In the data rows, 128 means zero.
Here are some points, one per row:
[154. 172. 133. 99. 112. 123. 173. 102. 141. 126. 99. 136. 101. 142. 123. 115. 103. 108. 135. 101. 103. 149. 117.
 168. 94. 160. 126. 132. 126. 90. 94. 154.]
[110. 159. 133. 127. 153. 124. 133. 92. 159. 159. 141. 120. 146. 118. 99. 155. 66. 127. 125. 140. 149. 127. 198.
 82. 142. 122. 91. 124. 149. 144. 164. 130.]
[136. 161. 149. 138. 163. 162. 128. 107. 129. 112. 76. 142. 93. 161. 148. 120. 135. 106. 78. 101. 154. 119. 111.
 121. 115. 149. 157. 175. 89. 122. 91. 126.]
[125. 89. 139. 105. 112. 92. 122. 126. 150. 160. 128. 86. 141. 119. 142. 168. 117. 141. 148. 79. 121. 172. 81.
 108. 83. 169. 148. 91. 111. 157. 151. 159.]
[122. 163. 133. 131. 110. 112. 188. 143. 156. 140. 108. 139. 92. 112. 135. 169. 124. 139. 158. 159. 161. 112. 135.
 137. 101. 142. 160. 136. 130. 177. 132. 121.]
[161. 101. 116. 88. 115. 158. 154. 143. 204. 97. 144. 134. 125. 139. 93. 142. 153. 122. 134. 126. 105. 113. 134.
 79. 132. 119. 117. 149. 93. 119. 132. 126.]
[124. 102. 127. 117. 195. 116. 163. 129. 143. 130. 130. 159. 71. 84. 93. 100. 79. 135. 155. 133. 141. 165. 116.
 152. 130. 133. 126. 129. 98. 125. 127. 153.]
[109. 101. 147. 117. 173. 129. 126. 143. 178. 124. 119. 90. 142. 142. 76. 126. 127. 131. 75. 134. 93. 101. 121.
 128. 118. 150. 121. 146. 197. 79. 129. 140.]
[101. 142. 190. 123. 111. 152. 138. 135. 76. 120. 158. 161. 110. 107. 158. 122. 112. 149. 100. 72. 133. 105. 95.
 127. 116. 126. 155. 159. 125. 112. 150. 137.]
[158. 147. 153. 137. 151. 138. 147. 169. 115. 152. 145. 103. 100. 185. 142. 115. 139. 125. 134. 104. 156. 151. 135.
 149. 104. 103. 97. 103. 119. 137. 85. 173.]
[122. 134. 115. 178. 120. 160. 135. 105. 99. 160. 149. 101. 153. 115. 104. 140. 132. 148. 158. 134. 115. 124. 122.
 140. 112. 131. 104. 138. 129. 100. 129. 139.]
[92. 124. 123. 133. 102. 59. 118. 128. 150. 151. 123. 113. 155. 134. 104. 110. 107. 138. 138. 123. 116. 112. 137.
 152. 122. 101. 104. 163. 86. 147. 73. 156.]
[154. 121. 183. 128. 121. 116. 101. 74. 121. 164. 146. 115. 73. 138. 137. 102. 145. 117. 133. 139. 107. 140. 128.
 137. 126. 154. 156. 133. 147. 122. 106. 128.]
[147. 114. 112. 100. 132. 140. 105. 140. 91. 148. 147. 138. 132. 139. 160. 118. 122. 137. 130. 122. 87. 95. 134.
 127. 141. 139. 121. 104. 117. 134. 146. 131.]
[110. 105. 156. 144. 108. 142. 86. 148. 107. 144. 85. 123. 123. 114. 137. 147. 131. 82. 133. 137. 138. 118. 133.
 133. 128. 116. 142. 183. 108. 89. 127. 161.]
[120. 152. 153. 143. 128. 127. 141. 137. 96. 154. 120. 159. 178. 91. 131. 97. 197. 103. 138. 125. 110. 127. 178.
 97. 144. 124. 108. 93. 102. 106. 150. 112.]
[119. 137. 125. 116. 117. 107. 86. 169. 126. 91. 201. 149. 131. 147. 134. 128. 118. 127. 142. 147. 117. 171. 110.
 104. 84. 128. 150. 155. 134. 114. 74. 145.]
[160. 105. 147. 86. 125. 116. 141. 109. 137. 116. 138. 135. 119. 184. 137. 141. 135. 88. 132. 125. 176. 181. 120.
 117. 141. 130. 106. 146. 111. 105. 175. 102.]
[101. 102. 118. 164. 102. 141. 140. 154. 146. 96. 108. 131. 122. 170. 101. 118. 178. 144. 66. 143. 88. 149. 142.
 102. 158. 136. 117. 118. 105. 129. 140. 90.]
[127. 133. 122. 146. 115. 119. 91. 138. 99. 120. 157. 132. 85. 129. 144. 142. 155. 112. 135. 117. 125. 118. 69.
 132. 124. 91. 98. 142. 158. 127. 114. 79.]
[130. 146. 117. 179. 132. 114. 108. 107. 117. 107. 131. 146. 134. 125. 126. 104. 139. 152. 103. 105. 107. 140. 112.
 162. 158. 111. 132. 120. 107. 143. 161. 115.]
[116. 107. 117. 137. 110. 109. 145. 98. 122. 113. 146. 116. 163. 97. 115. 108. 142. 67. 129. 109. 116. 62. 89.
 121. 125. 140. 104. 121. 171. 157. 133. 105.]
[78. 103. 138. 133. 150. 62. 140. 164. 124. 114. 122. 123. 73. 152. 136. 153. 122. 151. 155. 137. 137. 77. 186.
 135. 132. 127. 107. 81. 103. 94. 107. 120.]
[132. 153. 125. 163. 149. 132. 68. 86. 119. 115. 140. 134. 136. 141. 125. 130. 133. 115. 123. 110. 146. 106. 138.
 134. 100. 128. 141. 123. 116. 110. 120. 147.]
[157. 150. 139. 150. 103. 109. 150. 101. 126. 121. 107. 160. 160. 170. 129. 147. 111. 158. 150. 144. 140. 122. 147.
 120. 158. 95. 118. 133. 180. 151. 124. 102.]
[113. 153. 153. 119. 118. 134. 102. 132. 112. 113. 117. 160. 168. 102. 121. 171. 133. 123. 82. 151. 116. 114. 115.
 145. 134. 124. 98. 104. 159. 109. 99. 147.]
[172. 101. 135. 108. 152. 139. 133. 137. 106. 140. 147. 94. 138. 171. 139. 175. 104. 136. 131. 127. 101. 135. 122.
 153. 101. 171. 149. 124. 131. 150. 160. 145.]
[91. 129. 110. 107. 119. 183. 121. 118. 148. 145. 142. 106. 105. 137. 132. 116. 135. 130. 150. 111. 102. 122. 117.
 134. 156. 104. 179. 105. 123. 95. 121. 114.]
[136. 174. 125. 116. 139. 127. 118. 128. 134. 113. 112. 119. 110. 61. 161. 122. 135. 204. 129. 126. 127. 165. 131.
 120. 168. 126. 95. 121. 132. 113. 125. 133.]
[115. 127. 103. 164. 130. 130. 151. 122. 125. 99. 115. 101. 128. 139. 148. 95. 82. 121. 113. 137. 122. 130. 164.
 109. 107. 119. 158. 109. 124. 156. 126. 109.]
[90. 145. 132. 151. 109. 127. 122. 115. 146. 128. 146. 125. 129. 167. 178. 120. 117. 105. 118. 166. 116. 137. 65.
 139. 127. 155. 121. 144. 91. 132. 158. 146.]
[127. 127. 123. 149. 165. 146. 119. 129. 106. 133. 121. 120. 164. 105. 111. 163. 133. 99. 101. 148. 108. 146. 92.
 84. 172. 76. 94. 121. 110. 166. 111. 110.]
[135. 112. 123. 138. 122. 125. 149. 141. 106. 131. 120. 116. 103. 111. 127. 131. 100. 97. 87. 134. 119. 156. 153.
 111. 128. 170. 147. 121. 102. 139. 97. 100.]
[127. 145. 54. 158. 148. 143. 169. 159. 123. 150. 97. 152. 131. 124. 150. 135. 139. 87. 119. 74. 130. 132. 141.
 160. 80. 100. 132. 126. 145. 117. 117. 121.]
[113. 110. 160. 110. 125. 146. 111. 146. 131. 155. 162. 160. 92. 135. 99. 130. 129. 95. 160. 141. 104. 143. 100.
 114. 132. 150. 146. 97. 141. 123. 105. 125.]
[136. 138. 95. 109. 108. 139. 115. 131. 119. 141. 113. 175. 117. 138. 136. 144. 75. 133. 115. 119. 106. 81. 113.
 84. 115. 119. 127. 98. 114. 131. 156. 139.]
[173. 121. 144. 114. 108. 123. 116. 140. 183. 148. 144. 139. 139. 113. 125. 80. 104. 149. 111. 135. 164. 118. 136.
 156. 93. 123. 108. 90. 113. 130. 107. 45.]
[94. 109. 102. 108. 120. 123. 141. 97. 116. 152. 176. 149. 102. 158. 152. 110. 153. 117. 106. 138. 132. 165. 134.
 130. 124. 105. 111. 135. 130. 112. 154. 122.]
[151. 69. 133. 162. 134. 148. 137. 155. 173. 128. 113. 164. 130. 146. 131. 98. 152. 135. 129. 103. 105. 114. 130.
 94. 174. 131. 154. 103. 162. 149. 135. 167.]
[110. 128. 113. 152. 117. 181. 138. 140. 108. 102. 140. 81. 143. 123. 174. 105. 130. 133. 133. 110. 174. 121. 134.
 104. 156. 137. 137. 98. 102. 113. 112. 148.]
[108. 139. 138. 91. 161. 102. 120. 110. 167. 116. 142. 133. 165. 130. 176. 138. 148. 99. 167. 136. 65. 119. 155.
 107. 147. 150. 135. 158. 150. 158. 146. 121.]
[102. 161. 80. 116. 88. 178. 93. 143. 100. 129. 83. 115. 112. 127. 94. 94. 129. 116. 155. 140. 124. 109. 151.
 126. 152. 178. 86. 133. 173. 141. 126. 125.]
[153. 117. 161. 157. 122. 134. 100. 153. 116. 76. 99. 125. 145. 109. 148. 112. 94. 133. 141. 119. 127. 154. 141.
 124. 156. 94. 117. 136. 131. 93. 154. 106.]
[116. 107. 91. 145. 128. 125. 146. 115. 153. 125. 100. 135. 170. 117. 85. 178. 145. 143. 156. 118. 156. 161. 132.
 143. 169. 159. 142. 136. 133. 97. 95. 95.]
[120. 89. 129. 112. 121. 134. 142. 129. 135. 141. 118. 117. 123. 71. 140. 131. 111. 140. 159. 143. 139. 133. 130.
 170. 134. 124. 82. 165. 150. 142. 115. 95.]
[130. 125. 131. 118. 117. 121. 126. 116. 111. 125. 123. 150. 156. 108. 140. 143. 128. 171. 163. 126. 160. 104. 114.
 130. 145. 161. 98. 139. 124. 139. 99. 128.]
There is one direction along which these points spread out most. Take the direction at right angles to it along which they spread out most. Go by this last direction. For each point below, how far along it does it lie, from 0 to 99? 50 is the average, and the first point above lies past it. One standard deviation of the points above along it is 16.
[115. 170. 125. 111. 147. 128. 109. 155. 102. 108. 102. 123. 172. 128. 82. 118. 126. 143. 156. 111. 157. 128. 133.
 142. 126. 130. 138. 161. 129. 183. 166. 122.] -> 56
[125. 134. 111. 145. 147. 116. 83. 120. 131. 98. 93. 125. 115. 110. 134. 137. 148. 136. 125. 153. 155. 152. 127.
 124. 110. 126. 104. 142. 124. 126. 145. 145.] -> 48
[176. 129. 135. 151. 118. 130. 152. 95. 114. 147. 102. 106. 131. 107. 113. 146. 143. 186. 154. 153. 125. 103. 92.
 105. 68. 122. 131. 136. 95. 126. 142. 130.] -> 59
[115. 93. 112. 107. 122. 178. 121. 89. 109. 68. 111. 149. 129. 126. 112. 149. 155. 118. 121. 143. 133. 106. 160.
 156. 83. 102. 137. 90. 137. 187. 146. 152.] -> 46
[125. 140. 155. 102. 92. 113. 147. 135. 161. 145. 104. 107. 129. 115. 109. 97. 103. 115. 128. 156. 130. 161. 145.
 173. 130. 88. 149. 114. 175. 137. 107. 156.] -> 71
[150. 119. 123. 127. 94. 95. 140. 124. 118. 162. 174. 133. 149. 116. 121. 150. 129. 162. 99. 157. 160. 115. 187.
 171. 153. 106. 122. 158. 127. 156. 135. 126.] -> 69
[177. 146. 119. 86. 162. 86. 78. 98. 118. 151. 183. 100. 126. 129. 137. 135. 152. 133. 105. 91. 133. 139. 161.
 116. 126. 98. 172. 128. 125. 158. 165. 122.] -> 47
[135. 145. 112. 129. 189. 127. 192. 180. 153. 115. 139. 106. 111. 125. 114. 136. 121. 95. 102. 128. 150. 120. 110.
 164. 175. 143. 135. 90. 97. 112. 134. 150.] -> 59
[131. 146. 131. 121. 137. 112. 119. 120. 118. 132. 100. 137. 163. 109. 121. 136. 121. 154. 155. 175. 135. 128. 95.
 130. 86. 116. 164. 131. 140. 73. 140. 129.] -> 55
[148. 149. 140. 161. 100. 120. 126. 139. 112. 85. 163. 108. 98. 117. 126. 106. 132. 108. 128. 109. 140. 105. 120.
 120. 130. 136. 167. 140. 144. 121. 151. 146.] -> 32
[123. 76. 85. 72. 130. 124. 133. 139. 110. 164. 126. 121. 142. 164. 130. 77. 166. 157. 96. 155. 140. 124. 110.
 92. 150. 130. 154. 148. 152. 121. 111. 127.] -> 44
